Each row has a name. After each piece below comes the name of the row it's from, unless a question asks for something else. Each question is about the rows just above it. Places in a row count from 1.

[145 144 144 138 144 160 144 150] : tado
[135 154 154 135 135 135 120 135] : rigim
[151 118 160 149 144 138 155 128] : Dedo
[136 165 163 154 170 171  93 170] : Gobar
[137 168 168 156 163 168 163 163] : botu
[169 118 113 104 128 139 155 159] : Vefet
[ 74 154 161 176 135  91 120 133] : Mun
[156 160 137 161 149 160  90 150] : lovi
[ 75 141 149 171 118  76 136 117] : pesa
[203 136 119  87 144 198 127 146] : lik
Every place of [135] in rigim:	1 4 5 6 8
At which places does lik hold [136]?	2
Every place of [144] in tado:	2 3 5 7
Every place of [117] in pesa:	8
[137 168 168 156] is in which row?	botu
[144 138 144 160] is in which row?	tado
Every place of [168] in botu:	2 3 6

[212 206 194 196 127 117  38 194  38] -> lapuv
[212 206 165 155 156 130 125 194 116] -> Dedo
[ 65 114 194 194 196 206 117 127 178] -> lovi
[ 65  63  63 138 173 107 106 149 107] -> pesa
[178 173 162 164 149 141 139 162 116] -> Mun
[159 137 127 137 127 159 158 137 159] -> tado
[183 187 191 190  67  65  65 168  66] -> botu
[147 140 125 130 165 156 155 163 156] -> vuron
find: [63 63]	pesa
find: [206 165 155 156 130 125 194]	Dedo
At which places does tado hold [137]?	2 4 8
find: [125 130 165 156 155]	vuron
Every place of [127] in tado:	3 5
find: [194  38]	lapuv
At which places does lapuv hold [117]?	6

[137 140 118 114 138 126 116 118 123 123 116 114 128 140 123 137 129 129
 146 119 144 140 117 138 125 119 139 118 119 117 140 141 123 139 123 121
 117 122 120 124 138 141 124 144 136 123 135 139 118 126 117 116 126 142] : vuron
[132 120 182 179 129 158 181 174 178 176 182 180 134  93 171 120 127 123
  70 182  87  96 182 128 159 178  76 182 181 182 108  99 163 112 176 179
 177 171 167 176 132 210 173  85 138 175 139 120 182 171 180 181 172 101] : rigim
[127 120 162 159 125 124 159 159 162 158 162 158 140 117 151 117 162 134
  98 162 113 162 162 124 156 163 118 163 163 161 127 123 151 124 158 124
 155 151 145 161 128 119 156 111 132 162 148 138 163 162 163 161 163 125] : Mun
[131 119 188 188 128 163 189 178 180 179 189 190 137  92 176 122 130 127
  68 187  84  95 189 128 161 182 118 188 186 189 106  97 176 110 179 183
 185 177 175 177 131  91 176  83 138 177 136 116 188 171 186 188 173  97] : botu
[132 120 182 179 129 158 181 174 178 176 182 180 134  93 171 120 127 123
  70 182  87  96 182 128 159 178 118 182 181 182 108  99 171 112 176 179
 177 171 167 176 132  93 173  85 138 175 139 120 118 126 117 181 172 101] : lovi
find: [132 120 182 179 129 158 181 174 178 176 182 180 134  93 171 120 127 123
  70 182  87  96 182 128 159 178  76 182 181 182 108  99 163 112 176 179
 177 171 167 176 132 210 173  85 138 175 139 120 182 171 180 181 172 101]	rigim
Where do [163 163 161 127 123 151 124] appear?	Mun
[137 140 118 114 138 126 116 118 123 123 116 114 128 140 123 137 129 129
 146 119 144 140 117 138 125 119 139 118 119 117 140 141 123 139 123 121
 117 122 120 124 138 141 124 144 136 123 135 139 118 126 117 116 126 142] is in which row?	vuron
Places of [162] in row Mun:	3 9 11 17 20 22 23 46 50

[152 177 152  80]  Vefet
[115 108 108 115]  Mun
[169 146 169 169]  Dedo
[172 134 107  93]  rigim
[146 169 186 136]  pesa
[115 101 109 173]  Gobar
Every place of [169] in Dedo:	1 3 4
The row with [169 146 169] is	Dedo
At which places does Vefet hold [80]?	4
Every place of [108] in Mun:	2 3

[143 113 132 132 125 133 132 138  73 125 135 132  90 125 125] = rigim
[126 107 127 125  76 125 133 122  59 130 117 127  61 125 127] = lovi
[134 155 128 128 172 130 128 134 218 131 142 130 209 134 137] = lik
Every place of [125] in rigim:	5 10 14 15
At which places does rigim hold [90]?	13

[147 196  93 200 141] : Gobar
[142  81 148  77 155] : lapuv
[142  81  86  77 155] : pesa
[101 198  93 204  88] : Mun
[101 198 156  87 191] : lik
[ 77 157 116 163  54] : lovi
[ 86  81 142 160  63] : botu
[166  98 153  79 201] : vuron
[ 99  87 147  85 103] : Vefet
[108 133 122 137 102] : tado
[108  67 162  62 116] : rigim
find: [101 198  93 204  88]	Mun
[142  81  86] is in which row?	pesa

[153  90  90 186 225 190] : vuron
[120 120 120 120 120 178] : lik
[130 114 145 106 142 115] : Gobar
[168 144 101 130 126 147] : tado
[118 126  96 126 108 152] : pesa
[175 153 125 118 160 131] : Dedo
[158  88 144 108 120 144] : lovi
[129 151 152 151  96 159] : rigim
[144 119 163 112 162 112] : Vefet
[143 129 131 154 130 112] : botu
[120 127 119 151 138 128] : Mun
At which places does vuron hold [90]?	2 3
At which places does rigim hold [159]?	6
Which row holds [153 125 118 160]?	Dedo
Every place of [163] in Vefet:	3
At which places does lik hold [120]?	1 2 3 4 5

[150 129 215 138 132 105 123 103 139  90 144 149 117 120 125  60]  lovi
[132 138 124 105  66 135 127 122 156 123 129  62 119 129 111 117]  pesa
[126 114 134 143 124 128  85 166 131 136 152 217 140 165 103 135]  lik
[ 97 105 121 148 123 133 103 131 153 128 111 106 126 103  78  29]  lapuv
[196  88 127 170  42 112 162  93 125 116 122  77  95 112 118 107]  Dedo
[112 139 103 141  62 129 129 129 215 138 129 105 123 103 165 104]  tado
[103 165] is in which row?	tado
Places of [129] in row tado:	6 7 8 11
find: [129 129 215 138 129 105 123 103]	tado
The row with [112 139 103 141  62 129 129 129 215] is	tado
find: [117 120 125  60]	lovi

[127 115 120 139 150 108 104 127 114 185 124 112 107 133 172 201 185  94
 135  97 129 135 111 176] = lapuv
[139 122 148 161 125 144 113 123 148 109 125 109 112 139 109 127 130 144
 135 129 122 135 132 144] = vuron
[127 152 127 112 119 141 134 138 138 111 121 136 139 122 148 161 125 144
 113 123 148 109 127 136] = Gobar
[119 115 120 139 117 138 104 127 114 185 124 102 107 133 117 103 140 107
 109 127  96 152 109 128] = botu
[115 120 140 139 140 108 104 103 114 185 124 103 140 133 117 103 140 107
 149 140  96 152 103 128] = lik
[125 144 113 123 148 109 125 109 112 139] is in which row?	vuron
At which places does vuron hold [144]?	6 18 24
Places of [139] in row lapuv:	4
Where do [139 122 148 161 125 144 113 123 148 109 127] appear?	Gobar
At which places does lik hold [103]?	8 12 16 23
find: [119 115 120 139 117 138 104 127 114 185 124 102 107 133 117 103 140 107
 109 127  96 152 109 128]	botu
find: [112 139 109 127 130 144 135]	vuron

[ 81 156  87 176 147 134 125 114] : Dedo
[119 125 121 120 129 122 129  86] : Vefet
[87 87 81 87 81 87 81 34] : vuron
find: [87 87 81 87 81 87 81 34]	vuron
find: [87 87 81 87 81 87]	vuron
Places of [87] in row vuron:	1 2 4 6

